Each row is where one point has got to under a steady rotation. How many steps took it there?
The counts run from 0 to 591.
[-12   7   1   9   6   5 -14  10  -4   2   0   3   8 -14   8  -7  -5 -13
  -1  15 -11 -25   5 -18   8 -18  -6  11  13   5  -1  11  -3 -12   8  14
   0  10   4  10 -17  16   4  16  -3  11   0   7   5  31   7   6  -2  -5
  -4  -7  12  22 -29   7   7 -10   3   6 -14  15  17  22  -2  -1  14   4
 -12  16  -1 -11  19 -21 -19  -2  10  16]
265
[-26  -4  14   7  14   8  -8   8   3  -2  -7   9  13  -4  14  -4  -5  -4
 -13  25 -10 -21  -7  -4   6 -17   1  17  19   4 -12  11  13 -12   4   5
  -6  12   0  -6 -17  20   5   5  -1   7   2   5   6  27  11   9   0   6
   1   1   1  17 -13   8  -4 -20  -4   6 -11  27  -1  19  -3  -4  -1  -2
 -19  17   1  -8  11 -24 -12   4  17   9]
567
[-11 -15   9   0  15   0  -1   8  -7   0  -5   5  -3 -19   3   6   4  15
  -3  15 -14 -15 -12   4   9 -28  18  23  20   6   4  12   4   1   7  -2
  -4  11   7  -1 -13  12   9  16   7  11  14   5   3  23   5  -1  -5  -6
  -9   1   5  20  -3 -11   6  11   5   4  -4  38   0  26 -10  -6   5  -8
  -8  14  10  -9  14 -23  -6   3   0  16]
191
[-26   0  14  -2  14  -1   6  -5  -3  10   2   6   9 -16  -2  -4   2  13
   7  20 -11 -22  -8  -1  -3  -4  11  20  24  10   3   8   6  -9  11   6
 -10  28   5   1  -9  13  12  16  -5   9   8   7  13  24   7  11   5   6
   8  -4   7  11 -13   9   2 -15  -2  18 -11  25 -11  21   3   2  -3  -1
 -20  -1  -3 -10  19 -17  -5  14  12   4]
412
[-13  -1  -1   1  14  -1  -7  -3 -11  11   5  12   7  -9   7 -19 -11   3
   6  21 -11 -29  -1   3   0  -3  -1  18  18   0   7   4   0 -16  10  22
  -9  17   7  15 -16  20   2   9  -3  14  13   9   8  17  10   5  14 -14
   5  -7   0  23 -29   9   0   0   1   9 -17  20  12  15  -8   3  10   7
 -15   4  -1  -5  23 -18 -10   4   8   6]
378
[-22  -5  12  -1  15   2   0 -11  -8   5  -3   2   9 -17   4  -5   9   9
   0  19 -18 -19 -11   6   5 -12  15  28  21   8  -1   6   6  -2  14   2
   0  17  11  -7 -16   6  15  18  -4  15  11  -1   8  33   4   7  -7   1
   9   3   4  12 -12   7  -3  -8   6  13 -10  28  -7  18  -9   1   4  -9
 -17   3  -6  -7  25 -11 -12  12   7   0]
280
[-12 -15   2  12  13  -8  -8   4  -9   1  -2  14   8   2  10 -18 -13   5
   2  22 -24 -27  -8   1  14 -15   3  19  14   7  -5  11   9 -14   7  13
   1  17   4   4 -16  11   3  -2   1   5  18   4  -1  23   7   5   6   7
   8   2 -10  23  -7   5   8  -2   6  13 -11  35   7  19  -7   2   8 -13
 -15   6   1   0  20 -24  -3   5  11  -2]
76
[-18 -23  12   7  16 -11   3   4  -1  -1 -10  12   7  -8   0  -8  -2   5
  -1  13  -6 -21  11 -14  18 -15  -7  14   9   7  10  21   3 -10   4   3
   1  23   3   7 -16  13  10  12   2   2  14   6  -4  17   8   4  -6   9
   6  -7   6  30 -13   8  13  -6   4   8  -5  23  -8  26  -2  -7  12  -2
 -16  10  -2  -2  22 -20 -17   9  15   9]
164
[ -5  -6  12   4  12   0 -10  19   6  -1 -11   6   5 -13  -3  -3  -8   2
  -7   7   3 -17  -7  -4  19 -28   7  17  20   7  -5  24  -4  -5  -1   5
 -10  11  -1   4 -13  12  10   5  11   6   8   7   1  18   0   2  -7   1
   7  11  14  28 -10   0   8 -12   2   7  -7  32  -5  29   1  -4   2   2
 -11  14  -6  -5   7 -34 -16   2  10  13]
430
[-12  -1  13   2  16  14  -6  -2  -5   0  -9  10  21 -16   4  -1  -8  -5
 -10  24  -8 -24  -7   8   8   1  13  19  26   3  -2   3   2   3  13  10
  -9   8   5  10 -21  22  -1  13   0  22   5   4  10  14  11   4   7  -4
   5   5   3  20 -17  -1  -9  -9  -3   0 -25  20  10   7 -15   0   7  -7
 -11  11  -3 -11  15 -23  -9   6  15   6]
372
[ -7  -8   5  -5  16   2  -4  14   1   1  -5   4   3 -17   3  11  -6   6
  -7  12   5 -16  -2 -13   4 -21  10  17  17  12   4  16   5  -4  11   7
 -11  13   0   0 -12  23   7  22   3  15   5  13   3  20   4   4   2  -8
 -10   0  11  24  -5  -8   4   5  -2   6 -10  32   4  29   0  -4   4   3
 -13  17  10 -14  12 -30 -15   1   7  10]
61
[-13  -6   5   3   6   8  -4   0 -10   6   7  -1   3 -31  -2  -6  11   9
   5  13  -5 -25  -8   6   5 -22  14  17  16   6   5   3  -5   2  11  16
  -4   6   3  15 -15   5   7  22  -1  23   6  -5  11  25   6   5  -5 -12
  -6  -5  15  11 -26  -3  -1   9   1  10  -4  19   7  21 -13  -7  12  -1
  -6  10  -4  -9  22 -15 -17   2   4  14]
23
[-13  10  13   6  19  10  -8   0  -8  -5  -3   3  11 -15   4  -3  -4   3
  -6  21 -20 -20 -20   5  10 -25   7  21  26   5 -12   9  11  -4   3   6
  -8   5  -2   0 -15   6   3  10   5   1   5  -1  11  28   9   8   3   5
  -4   9   4   9 -17   4   5  -8  -4   9  -4  28   0  22  -1  -6   4  -7
 -14  15  -5  -4  19 -27 -12   1  20   9]
436
[-25  -7  11  -2  16  -2   2   1   0  13   0  12  12  -9  -1  -6  -4   7
   5  16  -1 -23  -5  -3   1  -5   9  17  24  12  -1  14   4 -12  10   9
  -5  25   5   2 -10  14  13   9  -4  13   8   8  10  22   3  12   2   6
  13  -3   7  16  -8   9   0 -21   1  21 -14  28 -15  21   2   0  -4  -2
 -22  -1  -6  -7  15 -18  -7  16  12  -2]
410
[-13 -12   4  10  15  -7  -9   1 -10   2  -5  13   9  -3   6 -15  -9   7
   2  23 -27 -26  -9   5  14 -13   9  21  17   9  -5   8   8  -9   8   9
  -2  17   6   2 -16  10   4  -1   1   9  18   3   0  22   7   5   3   7
   9   5 -11  19  -5   3   5  -2   6  10 -10  38   5  16  -7   3  10 -12
 -13   6   2  -3  18 -24  -2   6  10  -2]
77
[-12 -16  14   8  15  -5   0  11  -2   3 -15  10   9 -16  -8   0  -7   4
  -5  12  -8 -24   2   7  24  -3   7  18  22   5   7  17  -2   2   6   2
  -5  12   7  18 -19  20   3   9   8  16  13   4  -3   8   5  -2   3   4
   9   0   7  32  -9 -12   3  -1   5  -7 -18  26  -1  19 -11  -2   8  -8
  -5   9   2  -5  11 -27   1  10  10  15]
495
[ -6  -9  10   8  13  -8  -9   7  -3  -3 -11   6  -1  -8   2  -9  -4  10
   1  16 -24 -19   1  -4  18 -24  -1  20  17  -4  -1  16  -2 -10  -4  -7
  -2  14   4   3 -15   7  11   5   8  -6  14   4   0  24   4  -1  -2  -3
   4   3  -2  25 -18   5  15  -3   8   7  -2  28   1  27  -3  -2  10  -3
 -15  12   2  -2  13 -32 -10  -2   8  16]
559
[ -6  -3  -1   1   6  11 -12   7  -6  11   4   7  13 -18   5 -10 -11  -4
   2  16   5 -31 -13   7   3 -10  14  14  18   7   1   6  -5  -3  12  31
  -7   5   4  17 -15  13   1   8  -1  27  11  11  10  12   7   5   5 -14
   4   2   8  19 -20  -2  -4   1  -1  17 -19  25  12  15 -13  -4   8   5
  -8   7  -5  -7  16 -19 -13   1   6   5]
508
[-14  -4  -1  12   9  -5 -13  12  -1   9   2  10   8 -10  -2 -22 -13  -1
   3   9  -3 -23  -3   1  17 -17  -7  14  17  11  -6  19   1 -20   6  26
  -4  11  -2   9 -19  16   9   3   1  13  10   3  -1  23   1   8   0  -1
  11   7  10  21 -22   8   5 -11   8   7  -9  23   0  24   2   3   8   9
 -11   3  -9   0  20 -22 -15   3  14   0]
141
[ -8  -8  -4   3   8  -7  -7   2 -10  10   0   5   4 -19  -2 -13  -5  14
   5  15 -13 -22  -2  15   9  -7  11  20  22   2  11   6 -11  -6  10  13
  -9  16  12  11 -16  15   7  10   2  21  17   7   5  16   2  -1   2 -17
  12   4   2  26 -22  -1   1   9  12   4 -14  28   9  17 -13   7   9   5
  -9  -1   0  -8  17 -22  -9   5  -5   9]
382
[-11  -6   9  14   8  -3 -11   3  -7   4  -2  10  11  -7   4 -16  -8  -9
   9  18 -21 -35  -2  -6  15 -13   1  13  15  -1  -5  11  -5 -11   4  13
   8  17  10  14 -11   1   6   3  -2   4  14   6   5  26   9   7   0   7
   6  -8   0  23 -20  12  12 -13   4  20 -10  20   3  16  -8  -3  14 -11
 -13   7  -4  -1  21 -16 -10   5  12  12]
401
[  4 -19   9   0   7  -3  -4   7  -8   6   2   7   1 -23  -5 -12   2   8
   5  14  -9 -31   1  -1   8 -23  13  16  17   3   8   4 -17   4   5   2
  -4  13  -4  29  -7   4   2  11   3  17  12  -3   5  18   3   7   4 -11
   1   0   5  23 -26  -4  11  10   3  11  -9  20  10  22 -10  -4  18  -6
 -16  13  -4 -12   7 -26 -11  -1   5  18]
225
[ -4 -14  10 -10  15   8  -3  -2  -8   7   1   5   7 -23   2  -6   8   9
  -8  18   4 -21  -4  -2   0 -22  20  22  18  11   1   1  -4   2  16   6
  -8   4  -6  11 -11  12   2  19  -5  26   5  -1  11  22   0  11   4 -15
  -1   4   8  13 -14  -3  -5   9  -2  12 -12  23   5  17 -11  -5  12  -6
 -18  18  -4 -15  11 -23 -17  -1   9   1]
350
[ -8  -3   9   5  -2   9 -14  13  -3   1  -6   1  11 -21   5   5   1 -13
  -1  14  -9 -27  -5 -10  11 -18  16  15  18   1  -4  10 -10   4   9   6
   7   7  12  11 -16   8   8  14  -2  19   4   6   8  28   6   5  -9  -2
  -4  -5  12  23 -17  -1   1  -8   5  14 -16  21  10  17 -16  -5  10 -10
  -8  18  -1 -14  11 -18 -14   2   2  19]
395
[ -6   1   4   0  17   2  -5   8  -6  -3  -2   4   3 -15   7   7  -7   1
  -4  18 -13 -22  -4 -19   5 -24   4  16  15   8   1  13   9  -7  11   7
  -7  12   1   4 -10  17   1  20   1   5   4  10   6  26   7   5   8  -3
 -19  -6   6  20 -12  -5  12   2  -5   4  -9  27  13  28  -2  -5   9  -4
 -12  22  12 -13  18 -25 -11  -1  11  15]
64
[-18  -9  12  -9  27   2   0  -4 -11  12   6  10   1 -14   7  -7   8   5
  -7  21  -6 -22 -10  -1  -4 -16   5  26  21   6   1   6  12 -15  14   5
  -2   5   4   2  -9  14   8  19  -5  12   9  -1   9  31   3   8   8  -7
  -4  -6   1  14 -12   2  -4   4   0   8  -9  24  -9  20  -9  -3   6  -8
 -22  14   1  -9  20 -13  -9   3  17  -4]
479
[ -7   6  15  -4  20   7  -9   7  -4  10   1  11   8 -11   4 -10  -2 -11
  -7  21  -7 -29 -15  -4   0 -17   5  18  26   4 -10  10   5 -16   6   8
  -1   4  -1  10  -6  13   4   5  -4   8   3   3  12  35   2   7  12  -1
   1  -1   6  14 -17   7   1 -16  -1  14 -18  19  -2  20  -3  -2   6  -6
 -24  17  -8  -7   9 -23  -8  -1  19   7]
108
[ -6 -21   7  11  12  -3  -7   8  -3   8  -3  12  10 -11  -4 -18  -7   6
  -2  13   1 -24  -6   8  22 -15  11  10  17  18   0  10   0  -1  11  17
 -10  14 -10  19 -14  16   0  -3   6  24  14  -5  -3  12   2  11   1   6
  16  13   5  22 -11   0  -1   0   2   5 -11  28   6  19  -5   3  12   1
 -11   5 -12  -8  10 -31  -9   7  10   0]
339
[ -6 -10   1  -1  18  -9   4  -3  -8   2  -5   5   2 -22  -7  -3  -5  25
   3  12 -11 -14  -5   5  10 -14  12  23  19  10  15  13   1   0  12   4
 -16  18   2   7 -13  13   9  18   8  13  15   5   1  12   3   3   5  -8
   4   6   5  22 -11  -6   9  14   3   3  -6  33   1  27  -2   1  10   1
 -13   2   1  -9  23 -30  -9   7   3   6]
56
[ -6 -13  16   9   2   7  -7   2  -1  -4 -10   7  20 -21   2  -1  -6  -6
   1  17 -11 -31   3 -10  15 -11  17  10  16   4  -2   5 -12  12   9   8
   1  17   3  17 -16   3  -2  10  -2  17   4   3   6  13  12  12  -3   7
   3  -5   6  23 -19   3   3 -11  -4  17 -16  19  10  13 -11 -10  13 -16
 -10  15  -6  -8  13 -24 -14   5  11  16]
529
[-10  -3   4   3  19  10 -10   0 -11   6   9   7   4 -10  11 -16  -4   5
   6  18  -5 -28 -20   8  -3 -24   4  17  15   1  -1   7   6 -12   1  25
  -8   9   2  11  -9   4   3   6   5   1  15   4  12  22  11   2   8  -5
  -3  -2   1  15 -23  11   4   3  -5  21  -3  26   3  22  -8  -8  10   0
 -13  10  -5   0  25 -20 -16   2  13  10]
311
[-22  -1   3   1   7 -11   0   2  -4   6  -5   5  -2 -21  -6  -2  -3  20
   2  14 -20 -15  10  -2  11  -9   1  25  24   7   6  13   2 -10   9  -1
  -9  20   5   3 -18  21  12  23  -3  13   6   4   6  23   3   5   6 -11
   5  -3   6  19 -22  -5   8  -1   8  -5  -9  25   1  23   2   7   3   4
 -15   4   6  -9  14 -24  -3   4   6  11]
256
[-18 -13  12   4  15   0   5  -6  -8   1  -1   4   6 -15   6  -8   6  10
   8  19 -12 -26   3  -7  -2  -9   3  13  10  -3  13   5  -5  -4   3   4
  -4  29   9  15  -9   8   7  18  -2   2  13   7   6  18  13   5   0   0
   0 -15   8  22 -28  15   9  -3   0  15  -6  15   3  20  -9  -6  11   1
 -17   7  -1  -9  24 -15 -19   9   8  22]
289
[-13 -10   4  -8  10   3   1   8  -3  14  10   9   3 -19   3  -7   4   8
   0  19   6 -28  -4  -9  -9 -15  11  12  16  13   3   5   0  -8  15  14
 -10  17  -7  17  -1  20   1  15  -8  22   4   3  14  23   6  14  11 -10
  -5  -9   8  12 -17  -2  -3  -1  -4  16 -14  22   6  21  -4  -1   5   3
 -22  13   1 -19   9 -21  -7   2   9  11]
219
[ -6  -4   9  -3  14   0  -2   1   2   4  -9   8  14 -16  -5  -6  -8  10
  -3  13   0 -16  -8   5   8  -8  20  19  26  15   1  12  -3   1  14   5
 -16  22   0   1 -13  14  11   8   4  22   9   6   7  14   1  11   2   0
  20  15   8  20  -7   5  -1 -11   1  12 -15  29  -4  21   0   7   0   2
 -21   1 -10 -13  11 -32 -11  13   8  -2]
541
[ -9   8  19   5  24   8  -3   3  -7   1  -6  -1   8 -19  -5   1   0   0
  -6  13  -9 -20 -24   9  12 -15  13  13  26  11   1  13   6   2   8   8
 -12   8   2   8 -12  13   6   8  13   7   9   0   7  24   6   1   1  10
  -1  11  17  19 -11   0   5  -8  -3   2 -12  24   0  27  -2  -2   4  -4
 -10   9  -9 -11  19 -26  -7   9  10  17]
303
[-20 -17   7   9   9  12  -7  -2  -4   0  -3   5  13 -11  14 -18   3   9
  -2  24  -4 -26  -8  16   1  -9  12  15  17   0  -2  -3  -3   3   6  13
 -10  17   3   9 -21  15   3   1   1  19  13  -3   9  14  14  10  -3  -2
  11   2   1  16 -27  14 -12  -8   0   8 -12  21  13  10 -16  -1   7   7
 -12  10 -10  -9  15 -23 -20   4   4  13]
574
[ -3 -26   6   1   4  -2  -2  12   1   9  -2   8   3 -13   4 -12   2   6
   2  16   1 -28   6  -5   3 -12  15   8  11   1   9   5 -17   3   6   5
  -7  24   2  22  -8  16   2   7  -2  20   9   3   6  13   7   8  -2  -7
   4  -5   5  25 -21   4   0   0   4  11 -15  20  14  18 -13   0  13   3
 -16  11   0 -19   2 -26 -13   5  -1  24]
93
